Rotation paths and how fast each direction turns (degrees each step):
Each turn is a multiple of 5 degrees from 10 to 175, or 0.
Each row of a path follows its step; steps can be skipped.
path 1
step 0: 1.32 0.55 0.44 -0.36 1.89 0.85 0.54 -1.74 -3.01 -0.34 1.53 -3.39 -0.74
 2.59 0.05 1.49 -0.77 -0.67 -1.51 2.16 0.37 0.48 1.18 -2.96 0.55 -2.04
 -0.94 1.89 -0.45 -1.43 -4.88 -0.27 -0.55 0.95 1.81 1.56 1.37 1.12 -0.26
 -2.04 1.72 -1.21 2.43 -0.79 0.95 -0.30 -1.30 -0.69 2.82 0.26
step 1: 2.68 0.98 0.82 0.79 -1.36 1.87 2.09 -0.97 -0.86 1.13 1.65 -1.22 -0.63
 2.76 -2.81 2.43 -0.20 -0.96 -1.68 -0.01 0.45 2.19 0.43 -4.62 -0.20
 -2.02 3.47 1.72 1.21 1.95 -0.78 1.40 -2.43 0.93 1.56 0.71 1.52 -0.64
 1.01 -1.53 -0.96 0.85 -0.26 0.69 -1.47 0.29 0.78 -0.18 1.38 -1.85
step 2: 2.89 0.90 0.39 1.01 -1.67 0.34 1.09 -3.25 -2.25 1.21 0.42 1.53 -1.33
 1.44 -1.23 1.57 0.22 0.05 1.78 -1.88 0.64 3.37 0.49 0.27 -0.58 0.48
 2.02 1.47 -0.28 -0.09 1.08 -0.12 -4.34 3.89 0.58 2.03 0.10 -0.16 1.53
 -0.05 0.83 -0.52 -2.05 -1.74 2.63 -0.86 -1.43 1.80 1.03 -0.38
step 3: 1.57 0.45 2.13 1.13 -0.66 -0.91 0.63 -1.14 -1.00 0.53 -1.27 0.12 -0.78
 1.39 1.64 0.16 0.20 -0.76 -2.24 -3.88 0.88 0.56 -0.10 -0.96 -1.80 -1.19
 0.78 2.33 -1.61 -0.34 -2.13 -1.29 -0.62 1.98 -2.14 2.17 0.45 0.21 0.65
 -1.92 2.28 -1.61 2.14 -0.65 1.89 -0.71 -1.92 4.43 2.78 2.31
step 4: 0.98 0.68 0.14 -1.28 1.25 0.29 -0.01 1.65 -1.09 -0.08 1.00 -2.45 1.34
 1.77 -1.55 0.04 -0.26 -3.39 -1.31 -0.82 2.06 -0.91 0.34 -3.88 -2.28
 -0.12 0.54 -0.22 -2.28 0.35 -4.40 1.01 -1.34 3.20 0.45 0.88 -1.34 0.55
 0.76 -1.43 -1.48 -1.71 0.80 0.86 2.10 -0.77 1.51 2.12 2.65 0.52
step 5: 2.61 2.82 0.04 -0.96 1.98 -0.08 1.27 -0.57 -0.57 2.91 2.42 -0.89 2.72
 1.33 -2.50 0.28 -1.19 -1.32 -2.16 -0.46 0.87 1.03 1.01 -1.74 -0.02
 -0.47 0.36 2.65 -1.34 0.08 1.81 0.78 -2.99 0.46 2.21 2.25 -0.37 0.11
 1.31 -2.25 -0.61 -3.85 -0.51 0.60 0.70 -2.10 0.23 -1.13 0.50 -1.82
step 6: 1.46 2.60 -1.23 1.32 -2.21 0.91 0.25 -3.46 -0.50 -0.98 0.98 0.45 0.52
 0.22 0.29 4.46 -1.33 0.29 -1.47 -1.40 -0.04 2.04 1.32 0.82 -0.22 -1.38
 -0.62 3.50 -0.74 -1.34 -1.37 0.03 -1.04 1.64 0.88 1.61 0.44 -0.43 1.65
 -1.96 2.19 -2.22 0.65 -0.17 2.37 -0.15 -0.70 -1.52 2.90 -2.47
step 7: 1.34 2.07 1.44 2.01 -1.27 3.34 -0.17 -1.49 1.83 0.09 -0.68 -1.26 0.12
 -0.91 -0.79 1.20 0.32 -0.66 -1.36 -4.40 0.96 1.05 1.38 -2.62 -2.90
 -1.80 1.58 1.55 -0.22 0.50 -1.08 1.86 -1.26 2.22 -1.63 0.75 -0.52 -0.98
 1.01 -0.98 1.30 2.44 2.16 1.32 2.27 1.48 0.30 2.03 1.61 -1.49
step 8: 1.21 1.15 -1.31 0.00 0.45 -0.10 1.06 -0.61 1.91 1.20 0.47 -1.85 0.40
 0.38 -1.03 -2.31 0.24 -1.69 0.58 -2.30 -0.10 0.75 0.38 -1.80 -2.12 0.87
 0.88 -0.60 -1.43 -1.24 -1.03 -0.72 -4.47 2.02 0.67 2.28 -1.97 1.62 1.05
 -1.88 0.25 1.21 0.04 -0.74 5.71 -1.92 0.81 2.71 -0.74 -0.91
step 9: 1.20 0.74 -2.02 -0.72 -0.99 -3.56 2.64 -0.45 3.67 2.22 -0.57 -0.99 0.48
 1.14 0.46 -0.75 -1.08 0.46 -3.85 -1.11 0.96 0.39 2.56 -0.81 -1.35 0.87
 -0.20 3.10 -1.86 -0.99 -1.70 -0.46 -1.09 0.24 0.71 1.73 0.54 0.91 0.32
 -2.45 0.65 -3.70 1.19 -0.69 1.48 -2.19 0.56 1.14 0.94 -0.14
Directions:
-0.46 0.64 -0.90 -0.59 -0.22 0.23 -0.22 -0.11 0.97 -0.16 -0.15 0.15
 -0.19 -1.17 -0.28 0.05 -0.05 -0.31 0.07 -0.49 -0.47 -0.20 0.38 0.14
 -1.07 0.52 0.00 0.29 -0.02 -0.03 -0.10 0.00 0.35 -0.63 0.38 0.41 -0.62
 -0.26 -0.31 0.26 0.43 -0.43 0.84 0.18 0.28 -0.44 0.46 0.14 -0.78 -0.92 -> 20
-0.23 0.06 0.64 -0.26 -0.18 -0.05 -0.13 0.82 -0.50 0.07 0.16 -0.86 0.55
 -0.18 0.21 -1.06 0.20 -0.46 0.65 -0.02 -0.13 -0.49 0.00 -0.54 -0.63
 -0.06 -0.10 -0.26 -0.23 -0.37 -0.37 -0.14 0.25 0.01 -0.24 0.03 0.53
 0.64 0.64 -0.25 0.21 1.01 0.95 -0.78 -0.10 -0.75 -0.58 -0.35 0.17 -0.72 -> 90
0.38 0.36 0.04 0.62 0.32 0.72 0.58 0.09 0.08 0.18 0.56 -0.73 -0.40 -0.01
 0.61 0.68 -0.70 -0.30 0.15 0.33 -0.46 -0.15 -0.20 -0.22 -0.22 -0.65
 -0.52 0.57 0.00 0.66 0.33 -0.18 0.07 -0.17 0.49 -0.54 -0.18 0.57 0.58
 1.36 -0.05 -0.57 0.14 0.11 -0.15 0.01 -0.16 -1.24 0.02 -0.21 -> 70
-0.63 -0.16 0.21 -0.05 0.38 0.12 -0.01 0.27 0.53 -0.72 0.07 0.13 -0.46
 0.46 -0.06 -0.35 0.61 -0.50 0.49 0.28 0.58 0.21 -0.62 -0.25 0.47 -1.17
 -0.28 0.62 -1.09 -0.51 0.30 0.62 0.39 0.01 0.12 1.05 0.24 -0.06 -0.25
 0.78 0.49 0.24 0.34 0.62 0.55 0.48 0.03 0.37 -0.10 -0.02 -> 95
-0.35 -0.77 -0.10 0.31 0.67 -0.12 0.84 -0.31 1.17 0.88 0.25 -0.08 0.22
 -0.20 0.43 -0.20 -0.10 -0.45 -0.20 -0.47 -0.28 -0.27 0.11 0.50 0.46
 0.54 -0.52 -0.24 0.38 -0.64 -0.06 0.73 -0.01 -0.13 0.38 -0.18 -0.03
 0.24 -0.17 -0.03 0.34 0.75 -0.31 -0.11 0.07 0.65 0.28 -0.03 1.24 -0.84 -> 25
path 2
step 0: 1.24 -1.10 1.86 2.55 0.23 0.86 -0.05 -1.93 -0.07 -0.95 0.73 -0.64 3.30
 2.67 1.11 -1.63 1.35 -1.31 -0.24 0.65 -0.09 -0.26 -1.41 -1.03 2.94 1.62
 0.09 2.89 -2.50 -2.31 1.32 -2.43 2.12 -2.72 1.41 0.73 -0.65 -1.53 -0.86
 0.33 -4.77 -1.90 -2.16 0.90 -0.73 -2.05 -1.38 -1.44 1.33 -3.35
step 1: -0.25 -0.48 1.17 1.95 1.59 -0.44 -0.62 -0.02 1.01 1.13 -0.69 -1.49 -1.19
 -2.27 -1.66 0.69 -1.43 -0.48 -2.68 0.89 -1.18 0.63 2.08 -1.79 5.81
 -1.33 -1.75 1.15 -4.09 -2.90 -2.83 0.96 -0.23 0.13 -2.94 -1.94 -0.16
 2.82 -0.34 -0.88 -2.05 1.29 -0.39 2.18 0.33 1.89 -1.03 -0.09 1.07 -0.98
step 2: -0.27 0.91 2.23 0.94 1.11 2.20 -2.99 0.58 0.30 -0.30 -0.15 0.78 -1.26
 2.12 0.04 -2.05 4.42 1.35 1.18 -0.79 0.60 -0.41 0.67 -2.60 2.09 0.09
 -0.46 -0.91 -0.26 0.45 -2.19 -1.76 0.89 0.49 -1.85 2.97 -0.05 1.04 0.11
 -2.28 -0.70 -1.06 -6.19 0.47 0.22 0.79 -3.35 0.57 -2.28 -0.29
step 3: -3.84 1.76 -3.43 0.19 0.41 1.11 -2.73 -0.32 2.14 1.60 -0.41 0.12 -1.26
 -1.92 -0.38 -1.58 0.35 0.98 0.17 -0.07 0.01 -2.10 1.28 1.83 0.22 -1.39
 1.26 -2.46 -2.36 -2.14 1.17 0.08 -2.49 0.95 -2.16 -0.43 0.68 -2.21 0.12
 -2.34 -0.81 2.59 -1.88 0.50 2.93 3.44 0.69 0.98 0.23 -3.81
step 4: -3.39 -1.19 -0.03 0.17 2.58 -0.84 -0.58 0.60 0.28 -1.80 0.04 1.13 -1.72
 -0.06 0.39 -0.17 2.77 -0.38 0.88 -3.42 1.39 1.53 -1.36 1.64 1.13 0.35
 2.71 -2.44 0.85 -2.27 -1.39 -4.68 -4.57 -0.03 1.79 1.86 -1.86 -0.34
 -2.08 0.87 1.84 -2.28 -0.90 -1.48 1.33 0.36 -1.35 0.50 0.73 0.56
step 5: -4.04 3.06 -0.26 -1.92 0.68 -2.07 1.17 0.68 1.72 -1.16 -0.76 -0.95 -0.41
 -0.61 0.76 0.39 -1.15 -0.83 0.50 3.46 -0.82 3.21 0.62 -2.47 -0.05 -0.47
 -0.86 -0.18 -1.57 -3.44 2.90 0.03 -3.21 1.20 0.57 3.25 1.85 -3.92 0.48
 1.63 1.33 -0.76 0.16 0.72 2.04 -1.22 1.74 -0.60 -0.53 -0.83
step 6: -0.58 -2.43 -0.71 -2.11 3.15 -4.23 -1.82 -0.76 0.36 -1.18 0.88 -0.29
 1.19 3.60 1.29 -1.16 -0.43 -2.95 -0.81 -0.30 -1.42 3.41 1.01 0.31 -0.25
 1.34 -0.93 -2.66 0.45 1.31 1.82 -2.37 -3.17 -1.86 -2.18 -0.66 -0.45
 1.20 0.09 1.84 -1.76 -1.06 -0.93 1.45 -1.40 -3.20 -0.45 -2.44 0.94
 -0.17
step 7: 0.69 1.78 -1.43 -2.71 2.36 3.01 -0.33 0.51 1.36 -0.70 -1.02 0.34 1.24
 -0.34 2.00 0.24 -3.66 -0.56 -0.44 0.62 0.25 2.28 -0.31 0.43 3.25 3.18
 -1.66 0.06 -2.99 -0.82 -0.33 2.11 2.95 0.97 -1.83 1.17 -0.06 -1.88 0.17
 0.90 -0.83 -2.03 -0.69 0.62 1.24 -1.89 -0.56 -4.36 3.36 -0.35
step 8: 0.66 -1.60 3.10 1.87 -0.66 1.03 -0.66 -1.37 1.77 -0.21 0.57 -1.40 -2.62
 1.36 1.33 0.39 -5.26 -0.01 0.66 -2.58 -1.71 0.51 0.71 1.42 0.97 0.50
 -1.80 0.62 -1.57 -0.03 0.19 -3.16 0.23 -2.49 -3.30 -1.55 2.14 1.39 1.03
 0.87 0.37 -1.70 -4.57 -0.18 -1.61 0.59 -2.08 -0.57 0.28 -0.79
step 9: -0.01 -0.84 -2.05 4.11 -1.01 5.21 -2.31 1.38 -0.06 1.91 -3.71 -1.67
 -0.77 -0.79 0.06 0.41 -0.25 -0.71 1.12 0.30 0.17 0.10 2.21 0.34 -0.46
 1.05 -0.44 0.84 -2.25 -1.29 0.38 0.28 0.50 0.07 0.05 2.36 -1.48 0.90
 0.76 -0.92 0.54 -0.67 -2.63 5.06 2.11 -2.04 -1.95 1.42 2.21 0.04
Directions:
0.25 -0.72 0.06 0.12 -0.09 -0.54 -0.14 0.49 -0.30 -0.28 -0.27 0.55 0.42
 -0.62 -0.05 0.74 -0.02 0.53 0.29 -0.06 0.39 0.75 -0.07 0.27 -0.92 -0.26
 0.88 0.38 0.21 -0.38 0.92 -0.61 0.17 -0.02 -0.14 0.45 -0.57 -0.13 -0.20
 0.21 0.50 0.09 -0.53 0.24 0.95 0.64 0.76 0.87 0.14 -0.34 -> 60
-0.52 0.21 1.06 -0.40 -0.91 0.30 -0.12 0.27 -0.19 -0.32 -0.08 -0.17
 -0.42 0.72 -0.48 0.23 -0.46 -0.15 0.08 0.85 -0.39 0.68 0.67 -0.09 -0.28
 -0.49 -0.03 0.34 -0.06 0.45 0.04 -0.25 -0.17 0.20 0.48 0.42 0.78 0.16
 0.59 -0.28 0.12 0.30 -1.14 -0.38 0.13 0.08 0.08 0.05 -0.90 0.91 -> 115
0.40 -0.03 -0.97 -0.79 -0.38 -0.56 0.58 -0.63 -0.46 0.34 -0.07 0.18
 -0.54 -0.22 0.24 -0.16 -0.47 -0.63 -0.11 -0.18 0.32 0.47 0.80 -0.34
 -0.40 -0.52 0.55 0.04 -0.21 0.04 0.16 0.38 -0.33 0.37 -0.09 0.35 -0.25
 -0.49 -0.91 0.50 -0.53 -0.94 -0.56 -0.91 -0.72 -0.46 0.20 -0.15 0.04
 0.13 -> 45
0.02 -0.01 -0.46 -0.27 -0.90 0.42 0.25 0.23 0.88 -0.07 0.02 -0.44 0.16
 -0.26 0.37 -0.10 -0.04 -0.47 -0.38 -0.31 0.92 0.04 1.18 0.01 0.07 0.72
 -1.02 0.78 0.52 -0.02 0.65 -0.83 0.85 -0.32 0.24 -0.70 -0.32 0.45 0.35
 0.48 0.22 -0.26 -0.04 0.16 -0.04 -0.02 0.18 0.04 0.23 0.39 -> 35
-0.66 -0.37 -0.21 0.50 -0.26 -1.08 -0.46 -0.52 -0.19 -0.71 0.18 -0.32
 -0.37 0.57 0.84 0.46 0.45 0.62 0.14 -0.26 -0.60 0.41 -0.05 0.41 0.35
 0.28 0.41 -0.05 0.71 0.30 -0.56 -0.54 0.80 -0.08 -0.33 -0.91 -0.07
 -0.30 -0.19 -0.39 -0.11 -0.82 -0.19 -0.05 -0.46 -0.36 -0.15 0.52 -0.60
 0.27 -> 170
-0.61 0.30 -0.59 -0.46 -0.08 -0.07 -0.02 0.69 0.07 -0.59 0.39 -0.57
 -0.38 -0.63 -0.44 -0.27 -0.13 0.41 0.38 0.50 -0.31 -0.36 -0.56 -1.05
 -0.09 0.48 0.43 1.20 -0.26 0.36 0.46 0.28 0.21 -0.80 -0.18 -0.35 0.62
 -0.75 -0.12 -0.72 0.03 -0.02 -0.28 -0.38 -0.18 -0.02 0.11 0.02 0.91
 -0.37 -> 155
